rotation ticks, each row followed by its count of ticks
The counts run from 0 to 495.
[ 13.9 -51.3  19.5 -25.2   1.7  33.5   1.2 -22.5 -21.2 -12.2 -28.2   1.5
  -1.3 -22.2   2.6 -24.1   7.7  -0.2  43.4   9.8 -10.7   8.8 -23.5 -18.3
  -5.4   7.4  20.7  11.4 -34.6  -4.1  39.2  -8.9  17.3  13.2  37.4 -15.2
  13.6  -7.2]  386
[-16.5   3.3  12.9 -10.3 -12.1  22.6  18.7  14.5 -52.0 -36.3   7.4 -31.1
 -17.3  11.8  30.3  -3.5  17.7  -5.2 -25.1   9.8  16.7 -16.0   2.3  -4.2
 -46.7   1.5 -12.5  16.5 -32.1 -31.1 -37.7  -9.9  -4.5 -15.6  25.0 -12.5
   6.0   1.1]  0
[  0.6 -39.1  26.0 -30.4 -24.0 -29.5  16.6  12.3  -9.6  -7.5 -19.1  52.5
  13.0   8.1  -3.7  -7.7   9.4  -9.6  24.0   7.0  19.2 -33.1  15.0 -15.7
 -20.9  27.2 -14.9 -37.2  -9.5 -11.9  10.3 -14.8   7.5 -30.9  -4.4 -10.1
  -1.1 -14.3]  52
[  2.2  -4.8 -22.5  -3.6   7.3 -45.2 -16.2  -5.3 -18.0  56.5   9.1  24.9
 -21.0  22.6 -16.2  -0.9 -19.6   6.3  22.8   5.2  -7.5 -32.4 -28.2 -24.0
  27.2  16.8   9.1  -6.2  26.2  -9.3  12.1 -25.2 -22.6  12.3 -10.7 -21.0
 -15.2   0.0]  319
[ -9.1 -38.3  14.5 -60.1  -2.3   0.0 -10.1  -4.9  -3.5  -6.7   0.6   5.9
  -5.8   7.5 -17.0 -16.9  -6.1  -9.7  27.5   5.3   8.2 -38.8 -23.0  40.7
 -14.1  21.8  -4.3  -2.6 -33.3 -34.2 -19.8 -32.6   1.7  -0.9  11.3 -33.1
 -19.1 -26.0]  427
[-32.8   5.6  -9.5   6.9   8.1 -17.7 -14.7   4.9   8.9  27.9  21.7  46.2
 -21.6  -7.4 -15.7  -2.2  -8.9  -1.4  36.8 -23.2  20.1 -34.6  25.7  -9.7
 -38.4  -7.6  -8.6   2.3  20.9   7.7 -21.2  12.1 -47.6  -3.5 -44.5 -10.6
   1.9 -11.0]  471
[  7.9  27.1  17.5 -30.1 -36.2  -7.7  13.9   0.6  15.9 -21.2  26.0  29.3
  17.0   6.6   0.1 -22.4  -2.5 -16.7  25.2   7.1   0.8 -36.9 -31.8   4.1
   8.6  35.7  -7.2 -41.0 -21.0 -19.2  12.2 -26.0  -6.3  -1.6  18.1  -6.7
 -16.6 -38.8]  306
[ 20.0   6.9 -11.2  21.1  12.5 -21.7 -24.7 -18.5 -43.9 -16.6   3.3 -14.4
 -24.6 -39.9  16.7  29.5  13.8   3.9   5.1  27.4  28.0  18.9   7.6 -18.0
 -35.7   9.3   6.1  13.3  11.8   2.8  35.5  13.7 -13.6 -23.4 -19.2  32.9
   4.4   1.9]  353
[ 10.7  -8.2 -44.5 -35.4 -27.1 -37.2 -13.1 -23.9  19.4  19.1 -10.5  17.8
 -10.1   1.2  19.0 -16.8  11.2  13.2  16.8   7.7  11.4 -20.3  -2.8  18.2
  15.6  -3.4  13.6 -19.9  31.6  -9.7   5.1 -41.7  -9.4 -41.7 -20.7  -6.5
 -29.9  -5.6]  328
[-15.7   8.6  -4.5  13.7 -47.4  13.1  12.1  39.5 -28.3  12.7   1.9 -44.0
  -3.3   3.0   6.0 -23.3 -15.8   6.6  -3.2  -1.6  -7.7   5.9  -0.9 -41.0
 -14.9  -0.1 -40.0  17.0 -11.1 -15.7 -18.8 -19.3 -22.2  27.9 -10.8 -25.3
 -16.4 -10.8]  420
[-16.9 -11.3  16.7 -15.9  34.5 -19.9  25.7 -14.2 -34.3 -19.4  18.6  12.5
  13.6  -3.5  -0.7  38.3  -9.6  11.7 -12.6   8.8 -10.5 -44.2  -3.9  10.3
 -44.9 -21.8   4.8   2.7  20.1 -28.2   6.4  -9.3 -36.6 -45.4  -2.0  -9.2
  18.1 -19.6]  323
[ -8.6  35.5 -37.4   1.0 -38.8 -29.3 -12.9 -11.1 -39.9  -5.7  -4.4 -15.8
  11.9  -9.1  26.4  16.3  18.0   8.7  -8.4  -8.8   5.5 -10.2  23.6 -23.7
 -27.6   6.0  17.6  15.7  14.0   5.7  25.8  -2.7  -9.8 -60.0 -12.0 -14.9
   7.5  -4.6]  474
[  1.5  42.3  -7.5 -12.1   4.6 -25.1 -11.5 -10.8 -23.4   1.6   3.2 -25.8
 -22.1  -6.4  -3.8  40.9 -22.5 -18.0   4.6  18.2  -1.2 -10.9 -14.0 -55.0
   6.1  13.1  10.1  12.8  20.5  10.2  32.5  -2.9 -36.1  -8.9  40.4   8.3
  14.6   4.8]  465
[  2.4 -25.2  19.1 -25.1  -6.0  37.3 -16.4   1.0 -15.0 -22.5 -30.6 -15.7
  -0.9 -27.1  -7.7 -11.5   0.2 -17.2  31.1  -4.1  20.7  20.4  -1.3 -27.7
 -16.4  25.6   7.4  11.6 -49.7  16.2  31.5   5.2   1.0  22.6  20.7  -4.7
  28.1   4.0]  385
[ -1.9  -4.0  16.9 -62.7  17.2  -8.8   2.5 -30.1  28.9 -23.6  17.7  32.4
  -1.8   6.6  -5.3  11.2  -4.4 -13.1  28.8  11.7  22.7 -40.2 -22.4  16.3
   4.4   7.4  20.6 -26.0   1.2  -4.0  13.6 -24.3 -28.1 -28.2   8.7   6.0
  -3.8 -26.9]  183
[-13.8  19.5  19.2  32.2 -51.2  -4.2  26.2  14.2  -0.9  25.8   2.7  23.5
 -23.9  -9.5  17.5   0.6 -18.5  -3.4  34.6  14.1  18.0 -18.1  -8.6 -40.5
 -23.2  53.1 -10.4  -1.1   0.7  -0.8   6.4 -11.3   3.9  31.0 -24.0 -26.7
  -8.8  -3.9]  308
[ 29.5 -31.6   1.8 -11.6  57.7   6.1 -17.0 -36.3 -18.1  -3.8  -8.6 -27.1
 -21.5 -18.2   3.6   0.1  20.4   6.7  10.8  36.1   2.2  23.4 -15.7  26.4
 -29.8   1.1   8.9  -4.7  -8.4 -11.5  14.9  -1.1  -4.1  -0.6  17.9  22.0
  28.4  16.4]  101
[ -7.6  10.2  -6.8 -52.0 -13.4 -15.0  -7.6   1.3  25.2 -28.2 -20.9  -6.7
  44.6  -2.2 -19.1  -2.0  12.6 -26.6   0.1  14.7 -28.1 -18.7  18.1 -14.9
  -2.7 -11.2  -7.9 -17.4  16.2  18.2  20.4 -29.1 -20.2 -40.6  16.9  -8.3
   1.8 -24.9]  193
[-20.6  15.2   4.9 -16.1 -17.5 -17.7  -0.4  13.5  27.6 -15.7 -27.9  -4.0
  -3.5   1.2  14.2 -25.3   0.7 -10.3  30.3   8.9  31.2   6.0  35.3   0.8
 -35.3  -2.9  -4.6 -66.0   1.5   7.0 -14.4 -14.9 -35.4 -21.0  27.7   3.0
  12.8  32.6]  479
[-11.4  12.2  17.2  -8.2 -24.3  14.8  55.8   2.2   0.5 -15.0  -7.8   2.1
   3.9  14.4  24.5 -27.9   1.6  -3.7  -6.3  47.5 -65.0 -21.1 -17.7 -13.3
  -4.9   3.1  15.2  -0.4  11.7  -5.8   0.1 -29.7  11.4  10.0  14.0 -28.9
  -4.5 -12.1]  12
[ -3.9  23.5  -1.7  23.1   9.4 -31.6   2.5  21.4 -39.9  21.2  -0.5  -3.4
  14.6  15.9  -6.1   3.1 -18.8   6.8 -14.7  -5.2  36.3  14.8  25.3 -10.0
 -48.5   0.8   8.5 -53.3 -10.1  -7.1  15.5 -10.4 -12.0 -19.2 -25.5 -28.5
  12.6  32.5]  199
[ -1.6  32.3  10.3  39.0 -53.7 -19.9  20.6   5.6  -5.4 -20.5   7.0  12.8
   7.8 -18.9  29.0 -22.0   9.5   4.7  18.2  12.5  11.6   4.0   0.9 -39.6
 -40.2   9.7  -4.3 -40.8   3.0 -20.9  19.6 -12.1 -23.1 -21.5  -5.1  -2.2
 -19.5 -22.2]  54
[ -6.4 -12.4  10.2 -31.0  -1.6  46.9  11.9 -11.4 -25.9 -22.8  -0.5  -1.1
  16.0  -6.1  28.5  -1.2  14.0   7.3   7.2   8.1 -18.2 -20.4   4.8  56.9
 -17.2  19.6  13.0  37.2 -20.3   4.9   8.2  -0.3  17.9 -22.5 -44.3  -8.3
  20.3 -17.5]  404
[ -2.1   7.9 -23.6   9.6 -25.1  -0.6  -4.9   3.5 -42.4 -15.4  10.3  25.0
  29.5 -14.3  31.4 -38.9  15.4  17.9   6.9 -25.3 -19.5  12.7  13.1  15.2
  13.6   7.1  14.5  -8.5  -8.3   6.2  47.2   6.1 -13.8 -39.3 -36.7  -0.4
   3.5  -7.6]  229
[-11.2 -22.3   5.5 -13.7 -24.1   8.2 -12.8  -6.3  -2.2  10.0  -2.9   2.3
  -8.5 -23.9  -4.8  19.7 -44.1  10.3   7.1 -15.4  67.1  -5.9   9.0 -30.2
 -17.3 -16.5  16.0  -8.8   6.9   2.9  15.0 -30.4 -31.9 -11.0 -34.8 -19.7
 -34.8 -10.1]  462
[-41.5  36.2  -9.8  18.9   8.4 -24.8 -18.5   1.9  18.9  -2.5  25.2  33.7
 -26.5   6.1 -21.3 -22.3   0.1 -12.4  17.4  -3.2  11.1 -28.6  19.5   2.5
 -48.0 -12.5   7.8 -26.4  11.2   0.1 -21.7  -5.1 -38.6  -6.0 -16.0  -4.5
 -19.3 -13.1]  470
[ -1.6  41.7 -35.6 -14.3  -1.4 -12.7 -30.2  -6.5 -38.3   4.7 -27.5 -44.1
  -1.4  -6.3  16.2   2.7  19.7  -1.1   5.4  -4.1   1.8  16.1  21.2 -31.3
  -5.7  -2.4   4.6  14.4   8.5  32.4  23.5   7.4 -27.1 -18.0  22.5   8.3
  42.4  36.1]  221
[ -7.3   1.9   9.6  -7.3 -46.0 -34.1  25.4  10.5 -15.7 -26.8  -6.0  29.2
  22.0   0.3  12.0 -32.7  11.0  -4.2  18.9   5.1  -2.9 -12.5   6.5 -26.1
 -14.5  12.4  -9.4 -45.3  -8.2 -28.4  22.4 -21.3  -5.7 -37.7   6.3 -13.2
 -23.3 -25.0]  53
[ -5.3 -15.7 -11.7  33.9 -13.5  24.6  -8.8  17.2  -1.7   0.4 -17.8 -27.0
 -15.7 -26.1  27.7 -34.1 -10.2  -3.1  -6.7  31.7   3.1  49.2  33.7  38.9
 -30.3  -5.3   5.3  -7.8   2.3   6.9   8.3  -5.2   2.1   5.9 -41.7   5.0
  -6.9  31.8]  380
[ -9.1   5.3   4.5 -64.8 -27.8  13.3   3.2   0.9  26.3 -25.9  -9.4   0.0
 -11.6  10.8  -0.5  -9.5 -16.8 -33.2  11.8  18.6 -14.9 -48.3  -8.7   4.6
  37.7   3.4 -19.3   6.2  10.2  16.0 -12.6 -28.1 -37.2   1.7  31.0   5.6
 -14.3  -7.4]  437
[  9.1 -17.0 -25.8 -10.1 -11.6  -2.2 -32.7  17.0 -64.8  11.2 -13.4 -26.5
  16.1 -25.7   2.8 -18.7   0.2   5.8   4.9 -21.7 -18.7  22.3   0.7 -13.5
  26.1  -1.6 -31.9  17.5   4.1  -5.6  37.3   7.0 -33.9  -8.4  -6.7  -1.6
   9.1  13.8]  98
[  7.4  39.8 -13.7 -11.7 -12.5 -18.0 -27.0 -27.2  51.1  19.9  -8.4   4.8
   4.1 -18.1 -14.3   7.4  24.1   0.7  45.0  14.1   1.7  -2.3   6.4 -26.4
 -42.0  31.0  -5.4 -25.8   8.8  17.9  18.2 -13.4  -7.0  -5.3  -7.1 -10.5
  11.3 -21.8]  195
[-22.6 -28.7  10.8 -10.0   7.7  25.4   8.6   6.6  13.1 -16.3 -30.1  -5.2
 -18.9 -17.3   3.9 -21.0  23.9 -11.0  38.2   6.9  -5.8   7.4  33.4 -41.9
 -40.7 -41.3 -20.3   8.8  22.2  22.1 -12.9   9.3 -27.5   1.7  16.9  20.6
  26.8   3.3]  367
[  6.8 -15.3   2.8 -57.2 -31.7  24.7  -0.4  -4.7 -16.6  -3.9 -12.1 -16.7
   9.0  -4.6  24.9  27.6  11.8   1.5   7.9   3.8   3.2 -35.7   3.4  15.1
  -5.8  37.3 -33.8  48.1   4.0  12.1   1.1 -15.3   1.1 -20.3 -35.1 -10.6
  16.4 -12.0]  151
[ -6.3  17.8   8.7  -7.1  13.2 -17.6  -9.6 -17.5  -7.3  11.2 -19.3 -17.7
 -36.7  -0.9  -7.3  42.6 -17.4 -19.6  16.4  42.9   6.1 -24.7   5.8 -49.6
 -33.3  15.7  16.4   6.3  17.2  20.6   4.6  -8.3 -12.0   7.1  42.7   4.7
  24.6  28.6]  466
[-18.9  41.2 -20.0 -12.1   6.2  21.3   9.1   9.2 -21.3 -10.0  50.0  -6.3
   3.7  17.8   8.7 -28.7 -10.4  -0.8 -36.9  -3.4 -15.2 -35.1  -4.8  35.5
  -3.5 -13.6 -12.3   3.1   7.9 -22.6 -29.2  -7.0 -39.5 -15.1 -36.4 -12.3
 -17.8 -23.8]  148
[  4.9  -0.5 -13.3  -8.4   1.6 -22.9   0.8 -10.3 -21.0  17.3   2.3 -18.0
 -24.5  -2.6  23.2  28.8 -44.3  -0.1 -10.5  36.3  -5.4 -26.0 -12.0  21.7
  30.6   3.2 -13.3   7.5  56.6  -7.9  14.4  -9.9 -46.2 -16.8 -18.7  14.3
  -5.4  19.4]  179
